The same turns and mirrors carry the whole set onto itself and the rows of a family onto each other. Which other rows belong to the same family as each row named below? List them in the order they appear above.
These 35 rows form 7 families of 5 rows each.
Z678: [-0.45 -0.70  0.11 -0.80 -1.61  2.54  0.23  0.99  0.65 -1.70 -0.99  0.12
  1.58 -2.51  1.78 -1.89 -4.55  0.74 -2.41 -0.57]
Z748: [ 0.94 -3.22 -3.06 -2.57  1.29  0.22 -0.41  0.10  1.05  2.40  0.30 -0.30
 -2.82 -0.01  3.30 -0.85 -2.09  1.17 -0.45  1.62]
Z764: [-0.60 -0.81  0.34  3.96 -1.26  3.96 -1.27  2.58  0.62  1.57  2.09 -1.70
  1.33 -2.25 -2.77  1.65 -0.51 -0.87  1.05 -0.57]
Z483: [ 2.42 -2.80 -2.42 -1.10 -1.21 -0.11  0.64  1.74 -3.37  2.05  1.15  0.80
 -2.04  0.11  2.31 -0.21 -1.82  1.66  0.81  1.17]
Z592: [ 0.20 -0.55  2.30  0.20 -1.42  1.92 -0.05  1.37  0.19 -3.91 -0.78  1.26
  0.62  0.03  0.64 -2.06 -1.88  0.15 -3.22  0.59]
Z35: [-0.97  0.92 -0.63  2.61 -0.81  4.42 -1.95  1.26  1.50  1.68  1.28 -2.77
  1.21 -1.55 -3.14  0.77 -0.43 -2.24  0.85 -1.57]
Z946: [-1.68 -2.42  1.67 -1.59 -0.96 -4.62  0.94 -1.12  1.99  1.72 -1.32 -0.32
 -0.78 -1.51  1.23  1.45  1.27 -1.49  0.38  0.01]
Z527: [-1.42 -2.06  0.15 -1.57  0.32 -3.47  0.68 -0.09  2.82  1.65 -1.07 -0.28
 -0.71 -2.83  0.95  1.94  2.41 -1.61  1.13  0.79]
Z32: [-0.29  0.64  0.28  3.53 -3.64  2.64 -1.74  0.85 -1.71  0.13  1.74 -2.41
  1.50 -1.06 -2.98  0.12 -1.29 -1.81 -1.31 -0.64]
Z869: [-2.57 -0.77  0.82 -1.21  0.77 -2.68  0.68  0.00  2.24  3.01 -3.09  0.37
  0.66 -1.26 -0.38  1.97  1.52 -3.10  0.28  2.36]
Z417: [-3.18  0.43  1.07 -1.01  0.89  1.22  0.97 -2.72 -1.33  1.37  0.35 -3.53
  0.90  4.68 -0.80  0.83  2.51 -2.04 -2.04  2.35]
Z778: [ 0.44  0.59  0.41  4.76 -1.49  4.24 -1.64 -0.13  0.23  0.24  0.63 -2.96
  1.91 -1.24 -2.81  0.44 -0.97 -1.82 -0.44 -0.51]
Z93: [ 1.10 -2.44 -2.70 -1.84 -1.33 -0.33 -1.22  0.85 -0.80  2.97  1.95 -2.39
 -2.95 -0.76  2.77 -0.57 -1.76  0.87  0.85  2.71]
Z276: [ 0.45 -1.11  1.74 -1.34  1.74 -1.82  0.82 -0.49  2.72  3.39 -1.68 -1.28
 -0.88 -2.28  1.97  2.78  0.67 -3.00 -0.95  1.53]
Z561: [-0.24  0.01 -0.14  3.04 -1.75  3.13 -2.02  2.01  0.03  1.91  1.74 -1.71
  1.54 -0.04 -3.29  1.74 -0.92 -2.10  0.98 -1.66]
Z713: [ 1.22 -2.35 -2.51 -1.20  0.08  0.52 -0.69  0.06 -2.85  2.71  1.43  0.38
 -2.54 -0.35  2.51 -1.19 -3.32  1.41 -0.45  1.59]
Z344: [-1.46  1.55  2.59  1.17 -0.06  0.83  1.02 -1.93 -2.28  0.40  0.96 -3.43
  0.48  3.50 -1.66  2.51  2.43 -2.51 -0.53  0.56]
Z159: [-2.68 -1.08  0.45  4.09 -2.55  2.39 -0.39  0.68 -0.72  0.81 -0.20 -2.88
  0.71 -0.94 -3.70  2.41 -1.49 -1.19  0.94 -1.39]
Z580: [ 1.68 -2.62 -2.43 -1.00  0.07 -0.44 -1.38  1.38 -2.53  3.24  1.28 -0.70
 -2.30  1.38  1.87 -0.57 -3.40 -0.09  1.02  2.01]
Z135: [-1.58  1.70 -1.17 -0.70  0.35  1.22 -0.03 -1.97 -1.79  1.36  0.61 -2.25
  1.33  3.22 -0.77  2.51  3.29  0.01 -1.36  1.85]
Z849: [ 0.92 -0.10  0.40 -1.40 -2.06  4.13 -0.28  1.10 -0.81 -2.77 -1.97  0.45
  0.02 -2.03  1.28 -1.05 -2.53  1.23 -2.43 -0.73]
Z195: [ 0.17 -1.39  0.32  5.10 -2.10  3.27 -0.92  1.58 -0.07  2.30 -0.01 -2.85
  1.67 -1.45 -2.53 -0.39 -0.30 -1.85 -0.51 -1.99]
Z152: [-2.55  1.05 -0.57 -0.20  0.34  1.67  0.63 -3.61 -2.53  1.31  1.50 -3.34
  0.23  3.23 -0.27  0.60  2.15 -1.01 -3.93  0.78]
Z355: [-1.77  0.83 -1.14 -0.73  1.65  1.19 -0.18 -2.40 -1.43 -0.47  2.03 -3.04
  0.31  4.46 -2.02  2.28  1.53 -1.83 -2.07 -0.08]
Z674: [-0.15  0.18  1.67 -2.17 -3.08  3.01  0.65  0.18  1.47 -3.56 -2.25 -0.56
  0.57  0.15  2.17 -1.33 -1.45  0.79 -1.93 -0.18]
Z701: [ 0.13 -0.47  0.65 -1.29  0.81 -3.81  1.09  0.12  3.11  1.83 -1.59  0.30
  0.11 -2.10 -0.20  1.66  2.33 -2.85  0.56  0.27]
Z188: [ 1.06  1.03  1.50 -0.07 -2.25  2.34  1.13  0.62  1.09 -3.04 -2.61 -1.16
  1.05 -1.15  1.60 -1.06 -2.44  0.37 -2.33 -0.59]
Z153: [-2.88  1.91 -0.03  0.82  0.69  0.12 -0.47 -3.13 -0.63  1.04  2.14 -2.85
  1.62  3.60 -0.73  2.20  2.13 -2.80 -1.19 -0.70]
Z888: [-1.45 -1.71  1.17 -1.89  0.20 -3.51  1.32 -0.30  2.27  3.53 -1.08  0.64
 -0.91  0.71  0.04  1.57  2.23 -2.24 -0.03  2.04]
Z218: [ 1.73 -2.31 -3.06 -2.63 -0.68  0.25 -0.67  0.23 -1.38  2.94  1.32 -0.91
 -1.56 -0.12  2.89 -3.04 -2.31  0.01  1.09 -0.67]
Z222: [ 0.94  0.54  0.96 -0.08 -1.11  4.44  1.92  2.06 -0.21 -3.03 -2.81 -1.34
  0.26 -0.37  1.66  0.27 -2.06  0.00 -3.31  0.38]
Z295: [ 0.76 -3.15 -2.01 -2.70 -0.47 -1.13  1.05  2.16 -1.52  1.89  0.32 -1.64
 -2.40 -0.80  2.72 -0.94 -2.08  1.28  0.65  1.81]
Z479: [ 0.94  0.58  3.00 -1.72 -1.26  3.34  0.53 -0.13 -0.48 -2.20 -0.86  1.30
  0.65 -1.41  2.50 -1.06 -2.31  1.47 -2.30 -0.76]
Z52: [-2.80  0.84  1.04 -0.30  1.44  0.27 -1.40 -3.29 -0.88  1.72  2.50 -2.43
  1.39  3.34 -0.79  0.15  2.07 -1.75 -2.33  1.92]
Z985: [-1.17 -0.92  0.18 -1.18  1.51 -2.05  1.00  0.60  1.60  3.54 -2.12 -0.94
 -1.51  0.66  0.81  2.46  3.76 -2.10  1.65  1.05]

Same family as Z32: Z678, Z748, Z344, Z985
Same family as Z195: Z869, Z93, Z355, Z479
Same family as Z52: Z483, Z35, Z946, Z222
Same family as Z159: Z592, Z276, Z135, Z218
Same family as Z849: Z778, Z153, Z888, Z295
Same family as Z417: Z527, Z561, Z713, Z188

